In the rows, 128 means zero.
These are runs of 6 systems, one row a step. Runs of the same system follow the same rule from any start.
run 1, J_389, 9 rows:
[[119 168 115 108 123 125 122 125 132 178 115 186 131 142 141 166 131  96
  165 114 122 144]
 [153 145 155 109 125  90 108 131 110 171 128 107 101 169  94 144 106 100
  147 116 138 155]
 [140 136 136 124  91  95 108 147 103 165 159  88 117 113  97 115 117 170
  125 165 137 127]
 [142 150 108 122  89 142 125 110 127 129 141 131 154 142 152 140 115 187
  113 192 129 114]
 [125 126 116 138 155 127 134  77 110  99 115 138 157 181 129 142  95 149
   84 150 145 115]
 [106 101 150 168 171 120 150 112 108 125 122 121 156 131  90 125 136 131
   75 116 105  89]
 [124 137 164 145 128 151 118 142 147 104 114 126 158 110 123 106 176 128
   92 103  67 103]
 [121 155 145 126 107 131  75 124 160  84 109 161 151 108 144 110 160 110
  110  84 144 138]
 [120 101 140 143 117 110  98 127 142 163 140 181 141 101 139 146 145 100
  128  82 174 157]]
run 2, J_389:
[[112 167 154 137  54 152  37 115 125 119  98 113 192  99 102 108 128 181
  118 131 132 122]
 [141 123 129 126  95 138  83  79 152 154 159 202 185 164 138 130 150 157
   82 116 190 105]
 [124 101 150 163 174  70  99 122 110 157 158 183 141 178 135 176 145 123
   50 133 119 166]
 [ 76 160 161 164 142  99  75 153  77 175 101 139 163 114  80 153 140 138
  103 133  55 149]
 [133 213 168 109  61 140  57 114 129 168 106 150 183 146  85 122 155 142
  119 116 100  93]
 [171 152 170 125  74  76  54  91 140 134 155 155 164 172 120 135 141 140
   58 122 192 135]
 [112  87 156 186 120  71  64 121  97 176 159 163 174 123 121 174 129 175
   50 155 147 171]
 [ 83 149 141 154 130 144  58 126  90 197 120 178 195 165 107 165 148 182
   90 159  50 139]
 [117 227 161 115 119 100  53  93 104 149 106 177 180 206  74 128 152 130
   69 119 101 100]]
run 3, J_17:
[[165 142 119 101 123 119 145 135 145 111 127 115  91 154 165 143 108 110
  155 146 131 160]
 [115 120 108 125 134 117 142 130 113 101 119  87  99  96 110  98  94 129
  157 129 164 128]
 [144  84 118 127 126 163 181 137 134 160 147  99 121 117 129 122 125 148
  151 141 114  97]
 [148 134 115 105 147 164 144 128 147  79 117 110 111 167 160 111 124 132
  136 143  95 133]
 [107 126 111 131 160 136 171 116 132  77 106 119 117 102 118  93 124 103
  132 101 146  93]
 [143  71 143 148 144 156 186 141 154 138 130 124 130 101 146 142 148 100
  139  97 101 110]
 [132 115 123 108 150 156 117 161 165  93 127 134  95 129 168 107 151 108
  154 104 101 164]
 [110 127  89 111 151 121 159 137 145 116 141 159  91  90 138  98 144  93
  162  95 171 113]
 [158  83 117 126 138 122 190 140 146 156 149 129  93 114 163 165 118  93
  164 125 144 143]]
run 4, J_111, 9 rows:
[[121 166  78  77 141 174 144 123  98 156 132  96 106 195 105 101  92 179
  177 186  91  98]
 [183 191 144 106 115  89 194  70 129  99 116 105 125 177 102 129 109  92
  101 133 161  52]
 [174  93 200 178 116 105 131 125 156  48 111  78 154 107 149 136 141 120
   53 116 112 136]
 [ 83  76 117 147 142 211  78 147 148  81 126 120 163  95 138  62 161 191
  113 115  88 123]
 [ 84 149  72  99 163 187 152 103 151 149 137 231 148 146 142 107 168 117
  143  97 133  69]
 [123 154 139 136 180  66 165 128 131 132 104 194  99 135 140 178 140  25
  126  79 127 155]
 [105 109 170 152 124  87  92 191 107 152 112  80  92  50  92 123 126  95
  165  86 116 192]
 [140 134 107  87  44 169  82 159 141 203 159 118 120  87 126 106 132 173
  207 140 155 136]
 [166 155  75  84 102 107 138  89 133 141 160 161 107 188 176 160  81 148
  149 186 206 149]]
run 5, J_17 (9 x 22):
[[113 149 128 155 113 124 186 102 112 213 134 188 183 112 112 186 153 130
  105 148  97  55]
 [166 166 190 126 114 123  65 115 137 110  73 120 151 200 144 177 110 103
  115 117  81 193]
 [ 80 151 146 138 118  83  45 131 105 106 128 123 138  83  57  57 147 140
   96  82 182 117]
 [150 108 140 154  71 122 137 124 142 220 186 186 179 102 140 170 171 162
   89 156 132  90]
 [132 174 130 118 123 115  45 111 122 107 104 164 148 207 172 174 102 157
  110 170 112 212]
 [ 59 177 118 139 143  66  80 106  60 153 111 140 138 111  35  99 103 135
  111 114 179 105]
 [178 127 186 149  69 105 139 125 119 232 158 120 172 141  94 182 146 147
   92 154  91  91]
 [150 193 161 115  79 122  19 118 132  71 104 112 160 178 147 122 122 181
   86 164 104 182]
 [ 66 159 111 155 111 110  81  75  91 130 122 164 194  96  62  93 122 174
   80 124 203  65]]
run 6, J_652 (9 x 22):
[[147 136 169 140 102 111  81 128 136 142 120 140 152 142 140 162 134 125
  109 123 116 165]
 [103 130 134 133 121 118  50 131 111 137 139 136 144 135 107 106 135 168
  102 128 139 150]
 [107 155 112 130 115 109 113 112 102 183 147 169 152 135 108 141 129 158
  111 157 144 108]
 [132 164 143 136 131  90 119 108 101 142 113 137 143 174 124 174 102 131
  100 161 111 145]
 [122 145 166 148 132 100  86 108 103 110 111 102 158 152  81 116 122 143
   76 125 119 119]
 [130 154 147 138 103 134 106 106 131 139 135 155 182 139 111 122 159 159
   72 139 113  80]
 [113 158 124 142 142 114 100  99 130 112 120 195 170 165 151 154 141 139
   74 142 122 134]
 [ 91 122 152 165 164  94  89 107 105 139 115 167 162 144  97 144 135 115
   73  97 135 135]
 [111 152 169 148 122 112  83 140 112 185 126 165 169 131  94 147 166 130
   92 113  80 123]]
run 7, J_248:
[[144 124 141 121 139 177 121 110 133 114 104 105 149 187 128 128 118 146
  122 131  84 119]
 [112 129 130 139 161 103 123 109 124  82 135 136 132 134 104  88 144 125
   74 106 153  97]
 [121 120 138 157 124 114 162 129 136 165 138 174 153  91 143 168 154 111
  109 126 112 110]
 [110 136 133 130 147 153  89 134 129 120  99 150 140 156 149 145 131 129
  136 124  80 171]
 [ 94 141 120 115 145 115  83 131 117 138 135 148 120 127  89  86 142 120
  130  88 159 125]
 [158 125 138 116  97 109 131 139 143 194 169 156 121 127 137 148 153 116
  135 125 140 127]
 [147 138 134 120 110 117  75 134 127 120 130 114 124 160 151 143 110 157
  125 162 122 183]
 [106 129 121 130 117 117  98 117  96 146 137 105 139 121  82  99 105 168
  120 140 163 109]
 [161 125 138 122 115 136 164 114 129 172 152 121 140 162 118 143 133 142
  112 151 110  81]]
run 8, J_111 (9 x 22):
[[115  93 129 162 108 140 153 149 126 134  96  96 129  48 147 166  95 123
  176 130 123 164]
 [150  82 117  91 120 192 119 136 140 171 141  93 106 163 124 107 105 146
  193 116 135 140]
 [160 140  95  88 138  99 167 122 138 122 181 129  77 162 136  96 130 125
  124 149 176 102]
 [148 122 125 157 134  88 204 129 130  82 127 100 113  86 159 153 114 115
  106 164 132 118]
 [137  75 143 142 134 189 154 138 144  95  99  64 133 111 138 118 109 140
  152 123  89 130]
 [141 107 110  91 144 189 144 124 162 106 144 122 112 150 128  65 152 129
  148  93 136  84]
 [139 130 106 119 153 108 188 124 165  86 148 169 104 108 167 115 161  83
  114 108 159 101]
 [113  84 130 159 161 126 169 156 142  96 108 122 107  65 162 145 126  87
  150 103 116 160]
 [118  79 112 111 137 179 140 165 141 156 131 103  94  92 125 100 128 115
  204  90 120 138]]
run 9, J_193:
[[192 174 139  99  51 133 136  77 157 143 118 147 161 170 157 176 110 122
  132 142 167 107]
 [130  77 141 170 152  95  96  93 119  60 126 111 147 149 147 141  90 156
   61 145 175 172]
 [ 74  66 113 165 179 158 147 156 101 145 149 106 137  88  93  90 147 177
  106 139  80  95]
 [113 211 107  89 132 162 149 133 129 172 113 176 134 165 126 135 158 117
  157 140  49  88]
 [141 199 153 117 117  75 105  90 141  78  84 161 132 146 127 140 124  60
  108  81 177 139]
 [148  35 185 179 117 116 103 140 151 122 148  98 146  78 121 118 150 123
   89  74 158 142]
 [111  89 105 116 117 191  75 169 137 186 168 145 135 130 151 112 156 200
  155 154  82 156]
 [ 80 204  56  94 137  98 128 108  98 161 130 197 114 144 123 136 103 130
  162 158 170 124]
 [157 129 172 157 136  35 179 111 103 154 128 111 112 126  92 173 106  70
   97 117 161 120]]
run 10, J_652 (9 x 22):
[[101  84 105 136 110 140 104 108 107 201 148 151 150 110  98 127 104 157
  152 117 199 119]
 [150 128 125 116 137 113 144 140 104 201 155 125 110 185 137 176 112 148
  135 184  82 155]
 [117 185 135 119 148  77 110 133  90  79 108  73  98 148  91  97 103 135
  109 158 114 137]
 [147 152 149 136  80 129 153  88 131 120 117 104 172 101  93 114 123 137
  103 125 157  46]
 [166 112 138 134 118 171 135  96 165  99 124 152 171 179 188 159 133 151
   89 148 106 123]
 [ 79  90 110 151 211 128 105 120 121  78 130 154 128 149 125  94 141 133
   78 105 131 139]
 [ 87 130 132 150 152 121 165 142 119 184 131 177 144  83  96 135 172  95
  122  94  99  80]
 [141 191 155 112 109 119 104 148 149 140  97 162 127 138 158 168 151  82
  151 113  71 170]
 [123 139 149 116 106  96  39 131 131 112 125 125 119 122 108  96 130 117
  127  83 191 171]]
run 11, J_248, 9 rows:
[[143 113 161 114 143 140  94 126 139 149 136 137 132 175 103 108 151 107
  118  76 125 128]
 [138 124 143 134 118  92  90 145 142 132 172 154 127 121 141 117 167 141
   83 129 142 144]
 [112 146 113 135 100 116  95 127 113 163 137 159 152 120 139 155 121 164
  126 165 137 148]
 [122 134 128 117 132 133  98 110 100 169 123 123 139 181  95 135 101 150
  134 136 127 134]
 [146 134 158 125 131  98 111 124 114 146 149 107 125 167  89 109 137 135
   88 127 126 108]
 [144 149 154 144  98 107 115 120 130 131 138 132 161 125 125 135 148 153
   75 150 112 108]
 [116 138 136 146 120 143 100  96 122 127 109 152 183 147 126 145 124 159
   90 141 117 119]
 [104 111 136 145 163 129 107 105 111 150 130 162 158 164 101 128 135 137
   87 112 123 113]
 [117 136 148 140 152  98 109 137 120 163 146 168 140 149 114 137 165 120
   86 119  97 126]]
run 12, J_193, 9 rows:
[[107  74 106 147 130 180 109 100 126 153 116 157 171 139 153 163  98 162
  142 133 143 152]
 [ 94 110  94 124 205 111 134 126  99 145 155 160 101 176 113 112 127 126
  111 130 131 128]
 [126 179 143 121 142  74 154 162 118 141 143 127  97 107  98 111 165  95
  112 125  94 103]
 [158 169 171 119  64 127 101 136 146 133  98 103 147 104 123 141 130 111
  149 112 112 136]
 [140  95 134 126  94 161  80  96 143 123 122 122 159 142 133 123 104 157
  131 113 183 141]
 [112  78  97 144 159 126 135 118 119 143 174 154 135 138 137 124 131 169
   92 155 153 119]
 [ 97 156 111 135 166  98 150 150  97 149 135 146 113 128 122 142 138 131
  113 163  76 128]
 [121 185 154 120 120 111 123 129 112 133  88 110 126 126  86 127 121  94
  147 102 103 118]
 [164 125 169 123  87 142 104 106 154 125 123 112 152 140 114 117 135 118
  115  88 151 109]]

Which system made each of these runs?
run 13, 2 rows:
[[102 128 135 147 129 131 117 113 149 189 139 234 175 113 128 155 185  99
  102  78 132 101]
 [142 143 160 131 132  68  71 139 138 154 133 193 123 163 158 181 148  84
  107 105 132 207]]
 -> J_17
run 14:
[[133  92  96  78 168 194 104 146 147 138 137 131  84 197 159 107 117 131
  191 114 109 178]
 [116 148  83  99 165  73 183 124 108 130 163 132  65 123  90  80 121  97
  140 121 196  82]]
 -> J_111
run 15 (2 x 22):
[[164  98 161 132 110 145 190 142 152 178 127 111 121  99 125 154 138  80
  165  91 107 105]
 [168 138 131  85 114 154  80 140 157 100 128 109 101 187 169 117 120 137
  154 134 120 182]]
 -> J_193
run 16:
[[150 110 127 133 111 106 133 154 170  67 145 125 103  63 183 112 147 112
  125 117 165 158]
 [ 93  75  73 134 135 157 143 141 136 151 144 153 118  71 167 134 115 146
  179 135 166 152]]
 -> J_17
run 17, 2 rows:
[[134 123  95 113  99 131 133 124 127 177 162 153 129 125 143 143 117 158
  147 162 160 125]
 [128 139 113 136 145  82 143 115  96 136 133 124 113 150 129 159  92 133
  120 170 144 148]]
 -> J_193
run 18:
[[152 134 126 154 101  66 162 107 129 180 165 196 150 119 168 209 134 124
   88 167 160 131]
 [129 100 165 158 150 128  84 125  88 154  96  94 152 189 116 186  81 150
  115 154  69 195]]
 -> J_389
run 19, 2 rows:
[[125 114 161 145 158  67  91 154  92 143 142  99 103 150  98 134 120 131
   96 138 111 179]
 [114 173 144 128  85 120  96 153 111 166 139 117 148  94  86 106 155 165
  122 148  91 101]]
 -> J_248
run 20, 2 rows:
[[165 127 158 118 148  93 135 130 143 104 114 109  88 160 140 144 116  64
  137  93 135 169]
 [134  87 160 140 105 124 102 165 142 119 148  82 122  71 110  82 154 137
  119  98 135 129]]
 -> J_652
run 21 (2 x 22):
[[156 107 124 111 155 118 185 173 151 178 170 154  74 136 163 149 165  82
  152 124  88 141]
 [124 167 106  99 136  99 146 166 123  86 111  83  55  95 133 104 102  99
  189 137 129 161]]
 -> J_111
run 22:
[[128  55 131 163 147  88 150 131 123 147 198 131 124  91 102  95 159 143
   68 116 181  87]
 [126 136 107 134 131 153 167 173 146 136 142 150 122 106 190 155 166 147
  131 181  32 138]]
 -> J_111
run 23 (2 x 22):
[[137 139 134 131 124 169 159  83 145 135  88 157 172 153 134 161 119 104
  137 102 117  91]
 [138 108 168 132 168 110  95 133 138 104 125 127 114 167 117 115 148  90
  102  77 122 158]]
 -> J_111
run 24 (2 x 22):
[[151 135 124 138 157  78 241 110 118 129 162 119 112 131 104 128 138 110
   79 156 128  38]
 [149 145 165 164 133 140 179 125 153  40  68  99 154 104 173 159 134 102
   98 139  52 123]]
 -> J_652
run 25, 2 rows:
[[119 123  79 102 121 132 122 118 134 130 163 157 113 128 143  99 122 153
  142 141 192 123]
 [138 113 106 135 158 106 191 121 123 149 148 153 110 144 157 167 116 115
  125 158 131 126]]
 -> J_389
run 26:
[[144  79 147 150 142 157 169 119 129 134 111  91 140 130 123 149 105 122
  132 121 104 115]
 [117 117 125 117 150 165 116 141 139  88 127  97 119 135 118  71 143 149
  127 117 101 117]]
 -> J_389
run 27 (2 x 22):
[[120  32 133 163 146 126 133 117 102 177 159 102 135 121  98 132 101 157
  114 126 166 126]
 [130 136 120 112 152 142 116 166 119 148 155 122 109 169 142 118 152 172
  115 180  41 143]]
 -> J_17
run 28:
[[158 120 107 106 105 135 169 148 127 155 177  86 103 122 129 104 130 174
  140 185 118  92]
 [165 164 107 104 118 142 185  99 145  70 115 103 118 159 168 135 101 137
  129 175 123 100]]
 -> J_111
run 29:
[[155  72 158 160 143 127 133  97 172  80 127 158 159 132 162 143 150  94
   72  74 166 130]
 [ 96  59 126 149 170 154  90 180 144 123 156 146 119 102 157 105 173 150
  114 112  87 176]]
 -> J_193
run 30:
[[117 152 117 110 153 142 140 184 118 134 148 104  93 132 128  97 157 154
  137 169  32 126]
 [111 215  94  96 118 108 152 111 133  74  97 140 109 101 123  98 118  97
  156 125 162  95]]
 -> J_652
run 31 (2 x 22):
[[ 59 167 108 137 179 100 154 153 110 141 117 174 114  70  86  98 166  83
  134  87 107  89]
 [139 167 157 125  80 121 131 152 154 175  96 161 132  74 143 172 148  60
  186  82 109 148]]
 -> J_111
run 32:
[[135 122 130 142 150 100 143  87 132  94 129 149 141 156 133 137 122 116
   78 125 167 113]
 [101 103 146 173 154 107 128 146 107 133 118 123 141  96 120 152 128 127
  106 130  99 150]]
 -> J_17
run 33, 2 rows:
[[143 186 124 107 131 130 129 106 146  65 117 141 136 167 149 108 142 131
   94 145 114 103]
 [102 119 136 170 139 117 150  95 120  92  91 134 164  88 117 138 116 109
  101 100 154 103]]
 -> J_17
run 34, 2 rows:
[[131 129 138 123 161 143 156 113 155  59 107 116 121 124 117  79 144  87
  117  73 140  86]
 [129  89 140 146 131 143 150 147 173 104 135 155 132  61 155 111 178  92
  120  72 137 114]]
 -> J_111
run 35:
[[ 99  74 139 154 166 168  89 157 140  94 139 124 146 114 139  86 172 169
   85 116  70 139]
 [ 76 185  99 121 144 142 107 131 147 100 108 212 145  95 147 106 175 109
  126  95 116 112]]
 -> J_389
run 36, 2 rows:
[[123  46 119 151 160 156  97  93 142  95 112 147 145 148 169 150  89 125
  127  95 192 187]
 [ 92  45 127 148 189 144 128 165 101 206 169 123 111 125  81 104 147 141
  130 105  97 124]]
 -> J_652
